Each path below is one point turned by a fixed rotation once a step. After each direction that follows a path, write how fast that rotation turns it, in degrees each step (0 if it stays still).
Each turn is a multiple of 5 degrees from 10 to 175, or 0.
Each row of a path follows its step; steps can be skipped.
path 1
step 2: [-23  -1   3  -6  21  -6  -2   9   2   1   3  24   1   9  11 -25   1  20
 -14  -5  12 -27  17  19 -16  15   6   7  -3  -4  23  -2 -10 -44  17  10
   8  -6 -10   6  -3  27  12   1 -15 -13   5   2  13  -3  18]
step 4: [-39  10  -5 -22  14  -3  -1  10   8   0   3  21  16   9 -22   8  -1   8
  -7 -13  27 -10  13  -7 -10  11  -2   2  -2 -19 -11   1   5 -16   5 -22
   2  16 -20  -4 -17  24  11  -3 -10  28 -11  14 -17  16  15]
step 9: [-16  21   3  11  -6 -15  19   3  -9  -5   7  -9 -12  15 -15 -25  -6   0
  39  12 -12 -11  -7   0   0  20 -12   8  11   6  22  11  -3   1  34 -19
   6  32   0   8   4   4   2   2  11  20  -3 -10 -11  16  20]
step 14: [ -8  17 -12   8  13  -3  29  -7   6  17  -5   7   0   1 -17 -17   5 -17
  -3   5  10   8   7   1  -6  50 -10  -6 -13 -12   8   0  14  11   4  30
  20  -8 -29  15   1   7  -8   7   8   4 -13   0  16 -25  10]
step 22: [ 21   4   9  -9  28 -18  -1  12  21 -11   7   8  16  -5 -10   7  11   2
  20   4  -2  17 -13 -20   9  -8  18   5 -11 -47   8   3   6 -12  24   1
   3   2 -18   9  12   3 -21 -22 -17  -3  -1   3  -5 -17  23]
step 23: [ -3  -6   8  -4  16   7 -16  15  13  -8  10 -21  10 -26 -13  -6 -17  -1
  33 -13  -1  20 -18 -14   7  30  11 -18   0 -35 -18  -1  10  -6  -2   2
  20  -4   3  -3   4  13  -5 -20   8  13  11 -14  12   0 -16]
step 27: [ 22   0  29  16  15  33   5 -16  -6 -17  22  10  21  11 -19   6  12  -7
  14   9   0 -16   2  18 -20   1 -11  -6   3 -35  -1   8 -14  -6   9  -8
  13  10  -4  -5   4  17  17  13   4   9  13  22   7   9   9]
step 28: [ 11  -4   8  -5  20  22   8   1  -2 -14  24  -3   0 -25 -31  -1  28 -14
  14   2   8  -9  13  -1  12 -22   1  -3 -10 -13  31   1 -10 -28  16 -14
  25   0 -16  -7  12 -12  -5   6  15  -7   1  -1  12   0 -18]
[  9  -3  -4  12   2   2   6   1   3  -4   4   3   0  -7   0   8   1 -10
   1   2  -1   1   1   0   8   0   0  -3   6  -8  -7  -4   5   0   1   5
   1   2   4   4   6   2   1  -4  -5  -4  -3  -6   2   2   0]	10
[  2  -4   3  -6   1   4  -5  -4   5  -7   9   7  -1   5  -1   1   0   0
  -6   5   5  -6   3  -6  -2 -10  -4   2  -2  -3  -1  -1   1   4   1  -3
  -4  -6  -2   6   3   0  -2   3 -12   4  -3   6  -1   3   6]	125
[  0  -3  -3   2   2   9   0   2   2  11  -2   3   2   5   2   4   0   0
   0  -1  -1   4   1   3  -3   7  -3  -2  -9 -10   0  -6  -2   8   1  -4
  -6  -5  -2   1  -3   0   1   5   1   5   2  -5  -5  11  -7]	110
[  0  -5  -2  -2  -4   5  -3  -5   6  -1   2  -5   6  -3  -2  -7  -1  -1
   1   1  -5   4  -6  -2   1  -7   2   2   3  -4  -3  -5   2 -11 -10  -6
  -2  -8   2  -1  -1  -9   2   7   3  -6   6  -5   6   0  -1]	145
[ -4   1   7  -1   4  -1   7   4   2  -2  -6  -1  -3   5   0   0  -3  -9
  -2  -4   1  -4   6   5  -7  -3  -3  -3   0  -6  -8   6   0   2 -14  -7
   1  -1  -9  -2   1  -2   3  -3   0   0  -5  -2   4  -6  -3]	35
[ -4   3  -7   8   8   2  -2   1  -4   1   2  -3  -1  -3   2   3   0   3
  -2   2   7   8   5   0   7  -7   2   9   4  -7   4   2   1  -3   0  -6
  -9   0  -1   2  -2  -1   1   0   5   7  -5   6  -3 -10  -4]	120
path 2
step 6: [-20 -11   5   9 -10  -2  33  -7  -8  -6  -8  -7  12  -9 -17 -10  16  10
   4 -11   5   9 -17 -11  24  38   9  -7  15 -23   1  -7  -4 -20  27   2
 -15  12  23 -18   2  -9  35  -9  27   7 -15  -2  -7   6  -6]
step 10: [  9 -29  19   2  37  11   3  -6  11  -7 -12  23 -21   4  -8   6  20  13
 -16  19  24  -2 -13  20  15   4   9 -10  -9   0  -5  -7  -4  -4 -19   8
 -11   6  -2   1  28  13 -18  -2  18  -8 -10 -46  -2  12   3]
step 11: [-12 -25   7   8   0   2  10  -6   6  18 -12 -16 -17  -2  -3  -3  26  28
  29   2 -15 -24  -6  12  16  15  -4  23  -7  12   3  -5 -23   3  24 -25
 -12  -1  -8   1   8   3  -7 -12  20  11   3  20   1  -4  41]
step 17: [ 14 -16 -19  -7  -5  12  21  -7 -11 -20 -12 -12 -19 -19  10   6  21  15
  19  -2  -2  10  -3  35  13   7 -30   8  11 -12   5  -3 -16 -24   6 -30
  -1  -7 -12  30   2   0  11  -3   4  22  10 -21  -6  19  -3]
step 18: [-13 -16  31   5 -10  -3   0   0  17   1  20   2   2  20 -11 -19  30  -5
  -1 -17  14 -10 -14 -12   6  17 -25 -34 -14  -9   6  -5  -2 -15  -3  -8
  -2  -3  -2   1  -1  30  -1 -26  23  22 -11 -30  -7 -14   6]
step 20: [ -3 -13  30  -3  28  17  14 -15  -4   9 -23   2   8 -28   3  18  34   9
  -5 -22  28  -8 -14  23 -18 -20 -15  10  -7  -5  -2  -7  -9  -7   0 -21
  17  15   7   9  -1  13 -14  -6   8  -3   1 -19   7  15   0]
step 28: [ -9 -44  32 -10  -8  -1  13   2  -7   5  -1 -16  -1  -9 -14 -10  45   8
  18  14  19  16 -24 -24   4   0   2  -2   1 -21  15  -5  -1  -3  13  -7
  21  10   4 -11  19   0  14  -7  11  15   5 -10 -14  -6  10]
step 30: [ 10  -8  11  12  17  23  30   7  19   4  13  -8   1 -25  -9  28  15 -15
  12  -6   9 -20  12  -3 -10 -14 -27 -18 -11  -5 -19  -9  -1 -22  22 -28
  11 -19 -21  -1   0  12  -8  -9  -8  23   1  -5  -4  13  20]
[ -2  -1  11  -3  -4  -1   4   2  -1   0   5   7   3  -1   1   0   1  -5
   2   0 -10  10  -6  -3  -1   1   8  -5  -2   0  -1   8  -2   3   4   8
   1  -4  -4  -4   4   1   6  -5   0   1  -7   3  -9   2  -6]	115
[ 0  1  7  2 -5 -2  3  7  4  7 -2  3  3 -3  0  1 -3 -3 -3  2  3 -1  3 -7
  6 -7 -1 -1  8  3  7 -3  4  1  2 -7 -3  1 -2 12  3  3 -3  2  8 -5  6  4
 -9  5 -1]	175
[ -4   1  -1  -2  -4   2   0  -2   7  -1   1   3  -1   5  -8   4  -2  -7
   7   1   1   3   7   7   6  -3  -1  -8  -4   0  -3 -10   3   5  -2  10
  -4   7  -2   4   4   4  -8  -1   0   1  -6   1   6  -4  -3]	130
[-6  2  5  2  1  9 -3 10 -2 -3  3 -4 -2  4 -1 -3 -3  0  1 -6 -4  4 -5  3
  0  0 -7 -3  9  2 -3  2 -1  6  0  7 -2  3  0  2  0 -6  5  2  3  2 13 -9
  5  4  3]	40
[-6  1  3 -5  2  0 -1  0 -2  9  7  1  1  9 -2  5  5  2 -2 -3  0  2 -9  0
 -3 -3 -2 -3 -5 -7  0 -1 -5 -2 -7 -6  4  0  0  7  2  4  3  7 -5 -1  2 12
  6 -1  4]	170
[-12   6  -6  -4   3   8   7  -3   4   1  -4   3  -7  -2  -1  -1   5  -4
   2  -5  -8  -4   1   6  -8   4   2   4   1  -1   5   2   6   7  -2  -5
   0  -5   0   3   1   3  -4   1  -4  -3   0  -4  -8  -2   2]	115
[ -8  -2  -4   4  -1   0  -2   4   1   3  -8  -2   7   4   1   7  -3   3
  -6   1  -5   3  -7   0   2  -1  -2   2  -1   2   1   0  -3  -1  -2  -5
 -10  10   0  -6   3   0  -2  -9  -8 -10  -6  -4  -1   4   1]	25
path 3
step 4: [ 20  -4  14  -9 -14   3 -17  -3  -9   0 -41   9  13  11 -22   3  15   5
 -27  11   5 -12  21   1  11  -9 -22   5   6 -17  -3 -18 -15  -6  40   1
  44 -11  16  19   2  -4  19   4  24   8  -5 -27   1   7  11]
step 7: [  5  18   3 -20  -9  21   5  11  18   9  13  29 -11 -21 -10 -10   2  31
  11  14  -3   4   7 -17  21  14 -18   1  17 -14 -15 -17  -1 -36  23  18
   7 -18   3 -24 -13 -27  -5  -5  28   5   4  13  -5 -26  -9]
step 10: [ 30   0  -4  -2  -7  -7   6 -15  27  -7 -15   0  15  19  -4  -3 -10 -12
 -11  12 -13 -23  14 -17  22  -7 -38  23  -1   0   5  -8 -32   6  42   5
  15  -5 -14  14 -38 -12 -17   7   8   0   4  23  -3  12   4]
step 15: [  8 -15 -33  -7  -8  -9 -11 -14 -12 -24   8   3 -31   7 -27   8 -36  -7
  -4  -9  -7  -6  11  -4  -5 -12  -2  -6  16 -17 -19 -10 -32 -21   7   3
  16  -2  26  20   5  19 -10  -1  10  -6 -28 -29  20   6  24]
step 16: [ 17   0  17 -16 -12   3   4  18   2   1 -13  -2   2 -18 -13  -1  18  -8
 -16  13 -29   1 -27 -21  15   4  -1  21   2  -9 -17 -26 -32 -23  19  -3
   2  12 -43   1 -33 -10 -15   8  -3  11  -5  15  24   3 -22]
step 18: [  4  -4  19 -10 -29  -6   4 -22   7  -5   5   3  -3 -40 -34 -22  15  16
  20  -2 -15  10   8  20   0 -11  -8  31  11  -7  -6 -17  -7 -37   0  15
   2  10   7   9  14   1  -8  20   0 -28 -25   4  14 -17 -22]
step 20: [-28 -12   0  -8 -15 -38 -10 -16  14  12 -13 -20 -14  -5  10  -7  16  14
 -12 -10  12  13  -1  -3  30 -20 -13   4  27 -21   1  14 -11 -23  27   1
 -10 -11   5  -5  10 -26 -22  10  17 -20  11  -3  33   9 -12]
step 27: [  1 -12  20 -20   8   6 -12 -11  34   1   9  12   9 -46 -18  17  11 -11
  -2  -1   3  -3   6 -21  21   5  -8   4  11 -11  -9 -25 -15 -29   3 -16
  26 -15  13  21 -30   8   3  -1  31 -13  13  -3  -7 -16   0]
[ -4   1   2  -2  -2   3  -6   5   5   3  -2  -3  -4  -2  -7   0   8   0
   1  -4   7  -4  -4  -1   1  -3   5   9   3   1   2   1  -3  -7  -3   2
   1   2  -2   2   5  -2  10  -1   1  -1   8  -6   9 -12   2]	160
[ 0 -6  2 -2 -5 -7 -2 -3  1  6 -2  2 -7 -4  0 10  0  4  7 -6  0  2  2  6
  3 -1  7 -2 -2  2  4  9 -2  1  1 11 -4 -2 -5  1  1  4 -6 -5  1 -2 -5 -8
 -5  3  5]	125
[-2  4  5 -4  2  7  1 -7 -3  3  4  8  1  1 -6  1 -2  2  2  0 -5 -6 -6 -5
 -2  3 -6  3 -3 14 -4  2  2  1  5  8  2  5  1  8 -6 -4  0  3  6 -5 -3 -3
  3 -1  3]	130
[ -4  -4   4  -4   5  -7   3  -5  -4  -4  -2  -9  -4   2   3  -4   2   1
  -3  -6   1   0  -1  -3   1   9  -4   2   1   6  -4   5   5  -5  -7  -2
 -13   0   5  -3   5   0   1   6   1   4   3  -2   4   7   7]	125
[ -1   6   7  -5  -1   2  -1   4  -9  -5  -2   4  11   1   3   2   5   5
  -2   3  -4  -2  -4   8   7  -2   5   3  -4  -4  -8  -2   2   3  -6   2
  -2   4  -4   0   1   0   2  -2   2   7  -2 -10  -1   5  -4]	145
path 4
step 4: [ -3  14  19  29  34   6  -4   1   1  -5  15 -27   9  18 -30  -4 -11  -1
   9  -7 -11  23  15 -12 -22 -11 -36 -23   1  10  17   7  10   7  12 -19
  14  -8 -33 -10  30   4  15  17  -6  -3  12  -9  35  -6   6]
step 5: [  3   6  -9 -40  29   3 -26  25 -29  -9  12   9   8  32  -7  -3  12  -8
   3   9  -5  20 -22  -5  -1  28  15  23  -9  23  23  -8  15 -17  -2  -2
 -23 -12  13  -3  30  25   0  13   6 -14   0   4   9 -23  -9]
step 7: [ -1 -14   0 -22  -9   2  -4 -26 -16  -1   7  14 -25 -25  14  -9  -1   8
  42  -3  -7 -20 -18  20  -3   7  -9  32 -23 -31 -10   8  32  15  20   8
   4   1  -7 -18 -19   5   0 -28   4  16  11 -19  13  14 -13]
step 22: [-13 -18  21   2   3  13  16   1  -2  14  12  19  24  15 -28 -26 -12  12
   6   2  23  25  -1 -31  15  24 -27 -11  25  -7   5 -27   2  16 -10  12
  -6  23   1   3  17 -13   1   5 -44  19  18   4   1   4   6]
step 25: [-17  17 -15  25 -13 -22  -7 -26 -15   3  -5 -23   6 -33   4  20 -10  31
   6   3 -29 -15  14   3  -2 -13   9   9   5 -23   6   4 -22   4   0 -16
 -11 -32   1 -10 -26  -1  35 -29  -9   8  20  -7 -11  -6  -5]
step 26: [  0   5  -4   1 -12  -6  -8  25  -5  18 -28   4 -19   3  -1 -12  27   5
   2 -11   7   6 -44   2 -33 -21   3  -4   8  27  -2  23 -12  -1   0 -14
  12   1   7 -23 -31  10 -12 -45  -6  10   2  10 -33  -8   3]
step 30: [  2  10 -22 -28   3  19  11 -42  -4  12  -2 -21  -3  13 -14 -10  25  -2
   9 -13 -17  -6  30 -11  15  30   5  12   8   5 -14 -31   6  15 -16 -14
   4   0 -11  10  -7 -12   1 -24  19 -18  23  31  23  -6 -12]
step 31: [  5 -16  -6   6   4  11 -15   3   7  10 -20   5 -10 -19 -10  -3   6   3
   1   4 -27  13  11 -14  -5  14  18  17 -18   3  16   3  10  23  -1   8
  16   2  -1   2  17 -44  12 -19 -35  11  41 -30 -24 -38  -3]
[  1   0   7  -2  -1 -10   7  -7   9   1  -7  -3  -2   2  -5  -2  -2   4
   3  -1  -2   2  -2  -6   3   5   2  -1  -3  -7  -5   4   1  -3  -1  -2
   4  -7   0   4  -1   7  -6   9   8   1   1  -7   1   2   6]	70
[-1  4  4  2 -2 -2  9  2 -3  5 -1  0 -5  6  4 11  5  5 -3  4  4  2 -3 -2
 -7  1  0  3 -8 -3  3  1  0 -7  6  1 -3  1  5  0  2 -1  5 -8  2  2  3 -3
  1 14 -4]	40
[ -3  -3  -2  -2   1   3   8  -2   1   1  -4   6   3   2   7  -3 -10  -8
   0  -6   5  -2  -6   5   1  -2  -3   1  -4  -3   0   5  -3   0  -5   6
  -1   7  -5   5  -8  -1   3   7  -4   3  -1  -5   8   4  -7]	70
[ 3 -2 -2  0 -4  1  1  1 -1  6  8  1 -4  0 -6 -7  7 -2  4  0 -2  5  6 10
  3  6 -5  2  1 -3  8  1 -6 -6 -4 -2 -6 -9  3  9 -7  1  4  0 -3 -1 -6 -3
  1  3  2]	145
[-7 -4 -5 -4  1 -5 -1 -3 -7 -4  6 -4  3 10 -1 -6  0  3 -3  1 -5 -6  5 -3
 -3  5 12  3  1  5  6 -3  2  2  3  4  0  2  1 -1 -8 -7 -2  4  5  0  2 -6
  6  4  4]	60
[ -2   4   1   0  -2   0   3   6  -8  -7  -6   6   1   2 -13   8  -5  11
  -1  -8   2  -3   3   2  -6   2  -2  -2   3   0   1   2   4   1  -1  -7
  -4  -2   2   4  -1  -5   2   7  -3   5  -3   3  -1  -4   1]	35
[-2 -1 10  1 -5  7 -6 -6  4  1  4  7 -4  3 -3  5  3  0 -4  1 -4 -9  0  5
  1 -1 -2 -6  5 -9 -1 -4  2  2  6  4 -1  7  7 -4 -1  3 -7  4 -4  1 -7 -5
  2  3 -1]	70
[-4 -3 -3  1  9  6  2  9  4 13 -1  3 -5 -3 -4  0 -4 -4 -5  1 -3 -4  3  0
 -5 -6  0  1 -4  2 -2 -2  5  1  5  1  0 -4  5 11  3  2 -3 -1  5 -2  3 -4
  8 -7  4]	95
path 5
step 0: [-19  -4  13  19  -7   2  17 -19  20 -27   1  -8  -4  -9   8 -13  11  20
 -24   6  21 -11  27  21  15  22   0  -7 -20  17  12  10 -14 -21  -9   8
 -15  11   4 -16   6  21 -25  29  -1 -10 -13 -19  28  -1  13]
step 2: [ -6  17 -11  26 -22 -18  19  17 -20  14  28 -10  24  -5   8   1  -9  -3
  29  15   9  22  22   0   5  -1  -4  11 -14   3  15  16   9   1 -25   0
   8  13   2  -7  15  23  -5  21 -10 -19  25  20 -27 -11  17]
step 3: [ -6  12  38  -8  -6 -27 -19  -2   4  -4  18   7   9   0 -11 -16   8 -22
 -46   2  -2  16  20  -2   0   9   6 -13 -15  -4   2 -27  16  23 -26  30
   9  28   0  -8  17  12  -4   5  -7  -1 -10 -10  -5  -1   7]
step 5: [-25   9 -22  10 -16 -26 -17  30   2   4  11  14  16 -16 -15  11 -14   9
   7  36   5  -2   8 -27   9  25  -3  26  11   6  -1  -8 -18 -13 -21  17
  -3   1 -19  -2   1   5 -26   3  -6  -6   8 -11  35  12 -16]
step 12: [  0  17  -1 -14 -23   0   2 -16  -8 -22   3  -6  47  25 -15 -13  -6  28
 -16   1  12   2  28  -2  -1   6   2 -10  -6   3   0 -10 -15  14 -13  28
  -4  29 -14  18  27  -1   2  23  13 -11  14  -7   7 -23   4]
step 22: [-20  -7 -14 -21   6 -30  16   6  -4 -15  25  19  22 -18   6  14   5   8
 -20   4 -12   5  12 -13  27   6  -2  12 -14  -4   1  11  -4  11 -13   3
 -27  45 -14   6   0   2  -4 -17   1 -16  -8   5  14  -6 -37]
step 24: [  8  -7  -4   4 -27  -6  -6 -27  -3   9 -20   3  25   8 -11   8  -6  -8
 -14  29  31   7   5  14 -27  17 -12  25  -2   3  -5   2  -8  11  -4  29
   5  15 -10 -12 -15  16   4 -26 -24 -15  15  -9  12 -37 -11]
step 29: [  3   1  25  -6  -4  -3  10  -9 -19  16  11  -1  40 -15   2  -3   9  39
 -18   9  32  20  25   7  -1  -2  21  -8 -12  -8   2  23   9  13 -26  -7
   1  -2   9   0  -1  25  -1  20   6  -7 -14 -11  32   1  15]
[ -2  -1   0   1   1   5   0   3   0   0  -6   4  -1   3   5   2   1  -8
   8   1  -6   2   4   5   2  -3  -2  -4  -3  11   3  -5   6   1  -3  -2
   6   5   1  -4  10   3   4   1  -7   0  -3   4 -13   0   2]	60
[  1   7   1   9   0   0  -1  -1   5  14   6  -1   2  -3   1  -3  -6  -5
   1  -4  -3  -1  -1  -1   1  -5  -2   3  -4  -4   0  -3  -2   0   4  -4
  -5   3   5  -6   5   2   7 -10  -1  -3  12   1   0   0   0]	85
[  3   3  -2  -2   3   7  -1   7   2  -1   2  -8  -2  -4  -1   0  -3   8
   1   2   1   4  -6   1  -1   0   2 -10   3   0   2  -6  -3  -3   3  -4
   0   7  -6   5   4  12   3  -3  -1  -8  -6   3   7   0  -6]	100
[ -1  -1  -6 -13  -1  -3  -2   4  -4   2   0   6   9  -4  -1  -5  -3   4
  -3   6  -9   2 -10   1   1   5  -6   0   3  -1  -7  -3  -1   5   3   6
  -4   2  10  -1   4   2  -4   0  -5   3   1   4   0   0   3]	40
[ -3  10  -3  -1   2   3  -2  -7   2   3   0  -5   5   1   7  10   5  -6
   5   3   2  -8  -4   4  -3  -1  -4   4   4  -3  -2  -6  -5   7   2   2
  -1  -5  -7  -3  -2   4 -11  -4   3  -2  -7   4  -3   1   3]	110
[  0  -2   9   3  -2   1   4  -1  10   1   3   2   4 -10   1  -4   4   2
  -6   2   3  -4  -3   4   7  -2   9  -1   4   2  -4  -2   8   2   8   5
  -1   2   2  -5  -1  -3   3   3   4  -7  -8   2  -4   5   4]	110
[ -3  -4  -7   3  10   1  10   1  -1  -3   4   5   0   7 -10  -6   1  -4
  -3   1   3  -8  -3   2  -2  -2   6  -2   4  -4   0  -6   3   7  -4   4
   6  -5  -4   2   4  -1   3  -9  -3   0   1   0   3  -7   1]	160
